128 stands for zero in the data rows.
Here are some points, each followed by its number:
[94, 158, 115, 177, 155, 83, 148, 117, 84, 105, 168] 0
[46, 81, 147, 78, 161, 222, 130, 147, 239, 155, 106] 1
[164, 155, 114, 127, 79, 88, 85, 96, 79, 125, 136] 2
[90, 94, 56, 98, 126, 115, 122, 98, 163, 0, 175] 3
[103, 122, 92, 90, 122, 140, 155, 100, 131, 152, 134] 4
[106, 111, 111, 161, 142, 111, 135, 84, 150, 101, 84] 5
[158, 136, 144, 101, 133, 123, 105, 135, 126, 117, 89] 6
[184, 145, 139, 122, 80, 138, 86, 155, 112, 197, 148] 7
[47, 129, 98, 150, 183, 142, 173, 134, 255, 121, 51] 8
[191, 125, 144, 120, 91, 112, 119, 131, 85, 151, 130] 9
[32, 133, 160, 115, 204, 177, 124, 189, 108, 141, 110] 10
[189, 165, 136, 130, 77, 102, 102, 140, 78, 203, 71] 11
[126, 108, 117, 90, 115, 157, 179, 124, 102, 119, 132] 12
[113, 100, 106, 121, 133, 125, 126, 105, 156, 52, 164] 13
[107, 83, 170, 82, 168, 198, 112, 140, 181, 144, 119] 14
[113, 135, 104, 112, 131, 119, 108, 139, 151, 85, 143] 15
[157, 127, 111, 188, 163, 62, 126, 96, 69, 118, 133] 16
New points follow, each followed by the number of its nearest point above by angle, seen from the average point of the numbered points.
[139, 124, 186, 126, 149, 181, 140, 157, 144, 136, 113] 14
[189, 111, 101, 150, 77, 107, 133, 63, 98, 95, 157] 2
[88, 159, 107, 130, 105, 128, 60, 113, 151, 99, 194] 15
[120, 149, 134, 128, 115, 122, 153, 174, 132, 137, 114] 11
[155, 116, 128, 136, 124, 108, 104, 123, 145, 122, 122] 9
[135, 96, 134, 147, 145, 135, 90, 125, 156, 116, 129] 14
[142, 138, 123, 141, 124, 133, 131, 125, 113, 102, 151] 0
[103, 166, 149, 138, 146, 113, 121, 107, 138, 187, 76] 11
[112, 132, 150, 146, 160, 136, 143, 119, 126, 135, 166] 0
[113, 174, 116, 158, 108, 119, 142, 138, 122, 129, 151] 0
[71, 106, 135, 106, 156, 186, 188, 130, 176, 152, 151] 1
[93, 141, 107, 128, 98, 133, 191, 142, 156, 111, 121] 8
[61, 176, 172, 189, 182, 144, 210, 187, 116, 165, 60] 10
[115, 131, 120, 128, 133, 122, 131, 126, 132, 121, 139] 0
[96, 109, 126, 116, 139, 148, 93, 181, 161, 120, 85] 1
[128, 152, 132, 119, 138, 118, 142, 135, 111, 111, 155] 0
